Where one turn sends some rows of the set: a few examples, then the rows asked:
Z50: [-0.78 -0.46  2.16  0.64  0.81  1.06 -1.43 -0.85  0.62 -1.56 -0.01  1.70
 -2.09 -0.02  1.06  0.89  0.07 -0.07 -0.29 -0.12 -0.02  1.90  0.63  1.07
 -0.61 -1.23  0.39  1.76 -0.06 -0.93 -0.50  1.17 -1.02  1.32 -0.57  2.12
 -1.06 -0.17 -0.42 -1.25  0.38 -0.85  0.86  1.63  2.25  0.13 -2.81]
Z331: [-1.12 -0.79 -0.05 -4.20 -1.24  2.81 -0.03  0.32 -0.94  0.18  0.19  1.82
 -2.40 -0.27  1.08  2.05  0.07  0.81 -0.36 -0.22 -0.65  2.46  0.73 -1.71
 -0.70 -1.89  0.07  0.53 -0.55 -2.77  0.18  1.56 -0.06  2.01 -0.80  1.14
 -1.47  0.39 -0.33 -1.59  0.57 -0.35 -1.36  1.98 -0.14  0.54  0.95]
Z638: [-1.07 -0.21  0.32 -1.20  0.91 -0.48  1.05 -0.26 -3.65 -1.09  0.14  1.57
 -2.28  0.21  0.56  1.28 -0.20  0.73 -0.29  3.68 -0.02  1.92  0.10 -1.11
 -1.14 -2.64  0.10  0.31 -0.50 -1.37 -0.19  0.51 -0.52  1.38 -1.33  1.34
 -2.19 -0.62  0.26 -1.06  0.40 -0.75  2.39  1.95  1.03  0.56 -2.17]
Z710: [-0.71 -0.28  2.11  0.86  0.25  1.06 -1.22 -0.56  0.60 -1.62  0.06  1.82
 -1.92 -0.06  1.37  0.81  0.17  0.01 -0.44  0.06 -0.24  2.31  0.66  0.99
 -0.55 -1.12 -0.17  1.76  0.27 -0.68 -0.58  0.82 -1.10  1.64 -0.78  2.13
 -0.96 -0.02 -0.56 -1.54  0.40 -0.69  0.66  1.90  1.85  0.45 -2.85]
Z408: [-1.27 -0.89  1.11 -2.02  0.02 -0.52 -1.13  0.05 -0.60 -0.47 -0.49  1.63
 -2.17 -0.60  0.48  1.06  0.10  1.80 -0.11 -0.38 -0.40  1.99  0.35 -3.14
 -1.56 -0.81  0.18  1.16 -0.69  1.54 -0.01  0.27 -0.41  1.48 -0.96  1.16
 -1.61  0.04 -0.25 -1.38  0.44 -1.05  0.86  1.69 -1.81 -0.20  2.19]
Z892: [-0.85 -0.18 -0.52 -4.07 -1.02  2.56  0.25  0.34 -0.68 -0.29  0.10  1.86
 -2.57 -0.06  0.99  2.14  0.30  1.14 -0.28 -0.66 -0.27  2.68  0.31 -1.40
 -0.81 -1.70  0.07  0.05 -0.90 -3.00  0.09  1.22 -0.07  1.69 -0.44  1.37
 -1.63  0.38 -0.49 -1.38  0.48 -0.41 -1.51  1.85 -0.08  0.78  0.55]
Z554: [-1.15 -0.52  1.75 -1.00  0.17  0.60 -0.77  0.02 -1.63 -0.51 -0.75  1.66
 -2.43  0.14  0.68 -0.13 -0.30 -0.46 -0.04  1.31 -0.77  1.51  1.16 -0.23
 -1.30  0.68  0.07  1.46 -0.99 -2.49 -0.12  1.60 -0.21  1.61 -1.04  0.99
 -0.81 -0.72  1.30 -1.32  0.19 -0.81 -0.93  2.41 -4.20 -0.06 -2.32]
Z889: [-1.14 -0.34  0.44 -1.22  0.85 -0.38  0.97 -0.27 -3.71 -0.97  0.13  1.59
 -2.26  0.18  0.55  1.29 -0.23  0.69 -0.28  3.80 -0.14  1.85  0.18 -1.16
 -1.10 -2.73  0.13  0.44 -0.41 -1.30 -0.16  0.62 -0.49  1.46 -1.41  1.33
 -2.17 -0.57  0.28 -1.09  0.43 -0.73  2.43  1.99  1.02  0.46 -2.05]
Z820: [-1.03 -0.38  0.67 -2.10  0.88 -0.84 -1.04 -0.24 -0.31 -0.86 -0.62  1.56
 -2.50 -0.25  0.01  1.24  0.32  2.02  0.04 -1.08  0.29  1.76 -0.11 -2.69
 -1.83 -0.65  0.83  0.61 -1.46  0.95 -0.05  0.19 -0.29  0.77 -0.28  1.39
 -1.97 -0.17 -0.28 -0.83  0.26 -1.31  0.99  1.27 -1.33 -0.28  1.76]
Z400: [-0.99 -0.43 -0.37 -4.31 -0.43  2.57 -0.06 -0.02 -0.68 -0.17  0.07  1.73
 -2.76  0.00  0.65  2.24  0.18  0.98 -0.16 -0.79 -0.02  2.13  0.34 -1.35
 -0.91 -1.83  0.77  0.13 -1.27 -3.34  0.19  1.61  0.10  1.37 -0.22  1.36
 -1.77  0.18 -0.31 -1.07  0.39 -0.63 -1.19  1.59  0.36  0.34  0.62]
Z326: [-0.97 -0.22  0.61 -1.86  0.18 -0.82 -0.77  0.14 -0.38 -0.93 -0.56  1.70
 -2.29 -0.37  0.44  1.09  0.39  2.13 -0.07 -0.84 -0.03  2.29 -0.07 -2.83
 -1.70 -0.61  0.08  0.62 -1.00  1.31 -0.18 -0.23 -0.44  1.20 -0.59  1.37
 -1.79  0.05 -0.44 -1.21  0.32 -1.07  0.69  1.62 -1.81  0.11  1.73]
Z2: [-1.10 -0.26  0.38 -1.20  0.80 -0.43  1.00 -0.22 -3.67 -1.03  0.13  1.57
 -2.28  0.18  0.60  1.27 -0.19  0.75 -0.29  3.78 -0.13  1.96  0.14 -1.16
 -1.11 -2.69  0.06  0.38 -0.42 -1.32 -0.15  0.52 -0.51  1.48 -1.41  1.34
 -2.15 -0.57  0.27 -1.14  0.42 -0.71  2.36  1.98  0.95  0.56 -2.13]
Z829: [-1.09 -0.29  0.39 -1.23  0.94 -0.48  0.96 -0.31 -3.66 -1.01  0.15  1.56
 -2.32  0.23  0.49  1.31 -0.19  0.72 -0.27  3.74 -0.05  1.81  0.12 -1.11
 -1.11 -2.71  0.24  0.36 -0.49 -1.36 -0.14  0.61 -0.47  1.36 -1.33  1.32
 -2.18 -0.65  0.31 -1.04  0.41 -0.76  2.43  1.93  1.05  0.41 -2.13]
Z464: [-0.89  0.05  1.38 -0.91  0.41  0.37 -0.58  0.01 -1.42 -0.86 -0.78  1.66
 -2.57  0.34  0.54 -0.04 -0.10 -0.17  0.08  0.91 -0.44  1.61  0.83  0.02
 -1.44  0.82  0.18  1.05 -1.33 -2.77 -0.17  1.31 -0.20  1.25 -0.69  1.12
 -0.99 -0.78  1.20 -1.10  0.15 -0.91 -1.08  2.27 -4.07  0.06 -2.65]
Z233: [-0.95 -0.84  2.49  0.73  0.09  1.28 -1.43 -0.64  0.36 -1.25  0.11  1.78
 -1.81 -0.25  1.41  0.78 -0.10 -0.26 -0.44  0.39 -0.51  2.06  0.98  0.77
 -0.43 -1.30 -0.12  2.13  0.52 -0.46 -0.47  1.17 -1.09  1.87 -1.07  1.96
 -0.77  0.02 -0.42 -1.67  0.53 -0.63  0.80  1.98  1.88  0.28 -2.49]
Z986: [-1.06 -0.24  1.52 -1.15  0.98  0.38 -0.86 -0.30 -1.43 -0.69 -0.83  1.57
 -2.73  0.37  0.22  0.06 -0.24 -0.34  0.16  0.77 -0.21  1.09  0.87  0.08
 -1.51  0.68  0.77  1.18 -1.62 -3.01 -0.08  1.71 -0.09  1.00 -0.52  1.09
 -1.10 -0.96  1.38 -0.79  0.09 -1.06 -0.79  2.06 -3.76 -0.33 -2.57]
Z288: [-1.22 -1.00  0.07 -4.46 -0.66  2.83 -0.29 -0.01 -0.92  0.25  0.12  1.69
 -2.63 -0.27  0.77  2.20 -0.06  0.67 -0.21 -0.36 -0.36  1.92  0.73 -1.63
 -0.75 -2.00  0.75  0.62 -0.88 -3.09  0.28  2.01  0.09  1.65 -0.54  1.15
 -1.58  0.23 -0.16 -1.29  0.50 -0.56 -1.08  1.71  0.29  0.20  1.03]
Z179: [-1.34 -1.05  1.20 -2.26  0.72 -0.59 -1.42 -0.28 -0.52 -0.36 -0.56  1.48
 -2.40 -0.52  0.08  1.20  0.00  1.66  0.01 -0.62 -0.04  1.44  0.30 -2.98
 -1.66 -0.87  0.97  1.15 -1.14  1.16  0.11  0.64 -0.28  1.05 -0.61  1.15
 -1.77 -0.12 -0.07 -0.99  0.31 -1.29  1.21  1.39 -1.30 -0.58  2.20]
Z622: [-1.03 -0.96  2.55  0.51  0.62  1.29 -1.65 -0.90  0.43 -1.14  0.03  1.70
 -1.97 -0.19  1.13  0.85 -0.16 -0.33 -0.33  0.24 -0.28  1.65  0.94  0.85
 -0.52 -1.42  0.47  2.16  0.23 -0.74 -0.36  1.48 -1.01  1.57 -0.83  1.98
 -0.91 -0.11 -0.28 -1.40  0.42 -0.83  1.03  1.72  2.19 -0.06 -2.46]
Z895: [-1.31 -0.73  1.91 -1.21  0.66  0.65 -1.08 -0.27 -1.65 -0.29 -0.78  1.55
 -2.59  0.14  0.33 -0.03 -0.45 -0.60  0.12  1.21 -0.57  0.94  1.23 -0.24
 -1.36  0.53  0.69  1.59 -1.25 -2.73  0.01  2.00 -0.09  1.30 -0.86  0.91
 -0.89 -0.88  1.48 -1.04  0.17 -0.99 -0.67  2.16 -3.82 -0.47 -2.21]

Z820 moves to Z179
Z892 moves to Z400
Now find these:
Z638 moves to Z829
Z895 moves to Z554
Z233 moves to Z710

Where one turn sends some rows of the set: a few examples, then the rows asked:
Z311: [ 0.38  0.69  0.61  1.71 -1.06 -1.31  0.59 -1.66 -0.27  1.38 -0.39 -1.19
 -2.53 -0.20 -0.63  0.31 -0.55 -0.78 -1.37 -0.06  1.74  0.12 -0.85 -0.70
 -1.43 -0.88 -1.40 -1.96  0.26 -0.47  0.48  1.63  1.19 -0.47 -1.35 -0.19
 -0.56]
Z492: [ 0.04  0.83  0.70  1.29 -0.42 -1.70  0.26 -0.75 -0.24  0.56  0.24 -0.52
 -2.77  0.29 -1.32  0.13 -1.30 -1.08 -1.29  0.51  0.40  0.36 -1.02 -0.42
 -1.42 -0.69 -1.43 -2.60  0.09 -0.11  0.84  0.17  0.70 -0.71 -0.77 -0.57
  0.00]
Z703: [-0.34  0.36 -1.06  0.69 -0.74 -0.48  1.38 -1.27  0.37 -0.32 -0.89 -1.77
 -0.46 -0.95  0.90  1.06  1.02 -0.79 -1.26  0.85  2.18 -1.57 -1.63  0.80
 -2.07 -0.61  0.61  0.16 -0.11 -1.03  0.81  3.17  1.12 -0.18 -1.21 -0.84
 -0.71]
Z445: [-0.54 -1.19 -1.65  1.50 -2.78  0.41 -0.08 -2.34  0.43  0.15 -0.17 -0.20
 -1.19  0.49  0.75  0.75  0.31 -0.41 -0.89  1.39  1.63 -0.47 -1.11 -0.91
 -0.26 -0.42 -0.32 -0.83  1.25 -1.11  0.42  1.50  2.76 -1.26 -0.09 -1.31
  0.72]
Z219: [-0.41  0.90 -0.95  0.03  0.95 -0.69  0.98  0.21  0.72 -0.34 -0.01 -1.93
 -0.19 -1.50  0.90  0.76  1.03 -1.02 -1.54  1.79  1.85 -1.48 -1.56  0.80
 -2.03 -0.95  0.98 -0.23  0.01 -1.57 -0.21  2.43  0.91 -0.47 -1.18 -0.22
 -0.87]
Z506: [-0.96 -0.49 -2.08  1.73 -2.65 -0.16  0.64 -1.83  0.97  0.49 -0.18 -1.03
 -1.50  0.46  0.17  1.11  0.74 -0.35 -0.59  1.56  0.92 -0.23 -0.53 -0.55
  0.47 -0.43 -0.68 -0.73  1.12 -0.76  0.64  0.27  3.22 -1.12 -0.31 -0.78
  1.04]
Z814: [-0.34  0.94 -1.79  0.61 -0.59 -0.55  1.70 -0.97  0.74  0.06 -0.45 -2.26
 -0.03 -1.01  0.74  1.18  1.30 -0.89 -0.70  1.11  1.47 -1.03 -1.30  1.06
 -1.45 -0.87  0.94  0.54 -0.20 -1.16  0.53  1.80  1.93 -0.38 -0.81  0.12
 -0.57]
Z337: [-2.91  0.19 -0.48  1.52  0.65 -0.86  0.68  0.10  1.29 -0.30 -0.49  0.78
  0.27 -0.48 -0.85 -0.12 -0.19  0.16 -2.89  2.02 -0.14 -0.57 -2.12 -0.66
  1.29  1.68 -0.31 -0.39  0.10 -1.98  0.89  1.36 -0.41  0.31 -2.04 -0.03
  1.87]
Z266: [-1.47  0.11 -1.02  1.68  1.15  0.01  0.13  0.66  0.99  0.82  0.61  0.64
 -0.44 -2.08 -1.06  0.10 -0.31 -0.54 -2.74  1.86  0.12  1.60 -0.83 -0.43
 -0.37  2.03 -1.15 -0.09  0.23 -3.45 -0.41  0.96 -0.36 -1.13 -0.51  0.54
  0.45]
Z341: [-2.37  0.17 -0.82  0.96  1.39 -0.29 -0.39 -0.42  0.68  0.26  0.29  1.71
  0.12 -0.53 -1.28  0.40 -0.99 -0.42 -2.37  1.69 -0.59  1.49 -2.63  0.48
 -0.80  0.77 -0.52 -0.22  0.17 -2.98  0.53  1.72  0.38 -1.38 -0.09  0.26
  2.02]
Z669: [-1.57 -1.44 -2.11  0.97 -1.59  0.19  0.18 -1.83  1.24 -0.33 -0.69  0.24
 -0.72  0.51  1.24  0.68  0.81  0.18 -1.69  2.21  1.03 -0.48 -0.38 -1.02
 -0.04 -0.12 -0.52 -0.88  0.95 -0.92  0.54  0.22  2.54 -1.48 -0.23 -1.21
  1.25]
Z20: [ 0.00  1.72  0.02  1.44 -0.63 -1.81  1.11 -1.20  0.17  1.40 -0.09 -1.59
 -2.15 -0.04 -1.26  0.73 -0.30 -0.93 -0.76  0.05  0.92  0.15 -1.10  0.11
 -0.96 -1.70 -1.24 -1.71  0.05 -0.11  0.80  0.98  1.78 -0.31 -1.17  0.16
  0.00]
Z350: [-3.06 -0.08 -0.47  1.74  1.20 -1.16  0.48  0.62  1.54  0.11 -0.26  0.61
 -0.28 -1.11 -0.97  0.63 -0.26  0.33 -2.97  2.57  0.19  0.58 -1.93  0.34
  0.13  1.99 -1.27 -0.28  0.38 -2.30  0.61  2.11 -0.15 -0.50 -1.80 -0.47
  1.63]
Z118: [-1.75  0.84 -0.46  0.92  0.68 -0.19 -0.35 -0.53  0.34 -0.04  0.42  1.59
  0.60 -0.28 -1.58 -0.60 -1.23 -0.93 -2.10  1.20 -0.89  0.58 -2.67 -0.41
  0.28  0.63  0.48 -0.59 -0.05 -2.55  0.50  0.88 -0.23 -0.29 -0.18  0.53
  1.84]
Z677: [-1.24  0.65 -0.59  1.43  0.89 -0.02  0.20  0.67  0.93  0.53  0.63  0.05
  0.31 -1.79 -0.80 -0.72 -0.18 -0.75 -2.68  1.49  0.18  0.47 -1.24 -1.10
  0.83  1.76  0.13 -0.36  0.10 -3.30 -0.64  0.61 -0.60 -0.17 -1.13  1.07
  0.37]

Z677 moves to Z337
Z266 moves to Z350
Z506 moves to Z20
Now find these:
Z311 moves to Z703
Z669 moves to Z492

Where one turn sends some rows of the set: a few examples, then the rows asked:
Z121: [-0.38  1.18 -0.07 -0.48  0.71 -2.09  1.19 -0.57 -0.85  0.04  0.83 -0.86
  1.53  0.29 -1.35  1.28  0.16  0.58  1.21 -0.09  1.39 -0.28 -1.84 -0.49]
Z516: [-0.49 -0.29 -0.12  0.31  0.82  0.54  0.16  0.27  0.70 -0.43 -1.46 -0.26
  0.72  0.82  0.00 -0.35 -2.05  2.55 -0.65  0.25  0.45  0.03 -1.63 -0.05]
Z23: [ 1.54 -0.83  0.39 -0.17  0.19 -0.70 -0.85  0.22 -0.54 -1.11  0.76 -1.77
 -0.21  0.22 -0.56  0.10  1.06 -0.16  0.31  1.86 -1.38 -0.11 -0.79  0.12]
Z214: [-0.52 -0.76 -0.30  0.28  1.16 -0.81 -0.40  1.30 -1.72 -0.37  0.85 -2.46
  0.48  0.89 -0.39 -0.10  2.29 -0.53  0.71  0.43  1.05 -1.27 -1.08 -0.19]
Z552: [-1.07  0.50 -0.36 -1.69  1.45 -1.62  0.69  0.04 -1.99 -0.94 -0.47 -0.78
  1.85  0.22 -1.01  0.89 -0.59  1.16  1.39  0.73  1.77 -1.49 -0.48 -0.14]
Z383: [-0.86 -0.33 -1.13  0.35  1.02 -0.07 -0.26  0.53 -1.13 -0.19 -0.82 -1.15
 -1.80  2.42  0.09 -0.11  0.68  1.79 -0.24  1.01 -0.51 -1.32 -1.36 -0.29]
Z702: [ 0.82 -0.86 -1.00 -0.76  0.58  0.55  1.20  1.07 -0.77 -1.06 -0.38 -2.54
  1.05  1.06 -0.73  0.57  1.38  1.84 -0.73  0.92 -0.64 -1.68 -1.51  1.15]
Z994: [-0.19 -0.86 -0.30 -2.44  1.30 -0.47  1.65 -0.23 -0.94  0.10  1.01 -0.51
  0.42  1.99  0.65 -0.14  0.41  0.09 -0.23 -0.50 -0.16 -0.56 -1.65  2.09]
Z548: [-1.70 -0.17 -0.03 -1.03  1.92 -1.02  1.44 -1.56 -1.06 -0.27 -0.92 -0.90
  0.36  0.72  1.17 -0.10  0.79 -0.65  0.04  0.23  1.31  1.83 -1.19  0.05]
Z904: [-1.06 -0.06 -0.39 -0.67  1.18 -0.52 -1.07  0.17  0.73 -1.57 -0.07 -1.46
  1.03  0.67  0.13 -1.86  0.07  1.07 -0.96  1.01  0.08  0.22  1.03 -0.13]
Z147: [ 0.59 -0.42 -0.12 -1.57  2.40 -0.55 -0.47 -0.42 -0.42 -0.69  1.22 -0.56
 -0.08  1.17 -1.36 -0.01  0.62  1.78 -1.83  0.45 -0.44 -0.49  0.33  0.10]
Z346: [-0.53 -1.47 -0.51 -1.17  0.81  0.18  0.30  1.47 -0.47  1.79  0.30 -0.54
  1.46  1.23 -1.28  0.76  0.82  0.17  1.14 -0.11  1.92 -0.45 -0.81  0.14]
Z746: [ 0.85  0.30 -0.99 -0.60  1.59 -0.34  2.33  0.23 -0.67 -0.76 -0.23 -0.01
  0.79  2.06  0.32  2.36 -0.05  0.32  0.76 -0.40  1.01  0.51 -1.07  0.10]
Z434: [-0.99 -0.59 -1.10 -0.38  1.63 -1.07  0.54 -0.90 -0.96  0.23  0.93 -0.90
  0.67  0.22 -0.59  1.47  0.11 -0.26  1.98  1.58  0.74  0.92 -1.32  1.23]
Z275: [-1.07 -0.64 -0.43 -0.53  1.01 -0.02  0.09 -1.25  0.09 -0.44 -3.05  0.25
  0.07  1.03 -0.41  0.43  1.76  0.46 -0.79  0.21  0.22  0.69 -1.61 -0.30]
Z695: [ 0.76 -0.94 -0.82  0.16  0.08 -0.54 -0.11  0.80 -0.69 -1.82  0.09 -1.46
  0.23  0.67 -1.01 -0.03  0.78 -0.36 -1.15 -0.41 -0.90 -0.09 -0.13  2.21]
Z110: [-1.26  0.77  0.21 -0.93  0.12 -0.68  0.65  0.43  1.32 -0.04 -1.01 -0.18
  1.78  2.50  0.22  0.31  0.15  1.24  1.33  0.03 -0.29  0.11 -0.26 -0.71]
Z37: [-1.03 -0.63 -0.97 -1.45  1.06 -0.73  0.30  0.69  0.60 -0.12 -2.68 -1.93
 -1.05  0.35 -0.32 -0.07 -0.92  1.30 -0.11  1.48  1.09  0.84 -0.87 -0.13]
Z652: [ 0.76  0.56  0.29  0.07  0.43 -0.33 -0.37 -0.28 -2.91 -1.14 -0.63 -1.09
  0.98  0.31 -0.63  0.05  0.29  0.64 -0.71 -0.38 -0.93  0.08 -0.02  1.63]
Z821: [-0.61 -0.46 -1.14 -0.65  0.96 -0.62 -0.26 -1.01  1.67 -0.42 -1.83 -0.99
  0.52  0.17 -0.05 -0.70 -0.95 -0.87 -0.02  1.95  0.22 -0.41 -0.63  0.05]
Z688: [-0.77 -0.29  0.13 -0.93  1.15 -0.15  0.31  1.96 -0.89 -0.28 -3.22 -1.26
 -0.25  0.12  0.25  0.35 -0.65 -0.47 -0.71  0.96  0.48 -0.31 -0.16 -0.03]

Z652 moves to Z688
Z548 moves to Z214
Now find these:
Z275 moves to Z346
Z702 moves to Z516
Z695 moves to Z37
Z994 moves to Z383
Z23 moves to Z821

